[[ 50 -21  12 -25  36]
 [  9  10  -1   0  -9]
 [ 32  36  -6  -1 -32]
 [-11  -2  -1  24 -13]
 [-26  19 -14   4 -28]
 [ -7   6  -4   1  -8]
 [-24  19 -14   4 -27]
 [-42  32 -23   6 -46]
 [-14  11  -8   3 -16]
 [ 15  -6   4  -7  11]
 [  3   3   0   0  -3]
 [-28  21 -15   5 -31]]
Read off the entry in the top-left corner.
A: 50
The entry just left of the smallest entry: 6
Read off the entry directly below the smallest entry.
A: -16
The first entry of the smallest entry's row is -42
Read off the last entry, reading row by row.
A: -31
Read off the smallest entry in the last column.
A: -46
Read off the entry just left of -25.
A: 12
Read off the second entry on the main diagonal.
A: 10
The smallest entry in the first row is -25
Read off the third-last entry, reading row by row.
A: -15
Read off the entry directly above the smallest entry.
A: -27
The bottom entry of the column that holds the largest entry -> -28
The entry directly below the largest entry is 9
The largest entry in the last row: 21
The 3rd smallest entry is -32
Read off the entry just right of -4.
A: 1
The entry just left of -31: 5
Read off the entry just right of the largest entry.
A: -21
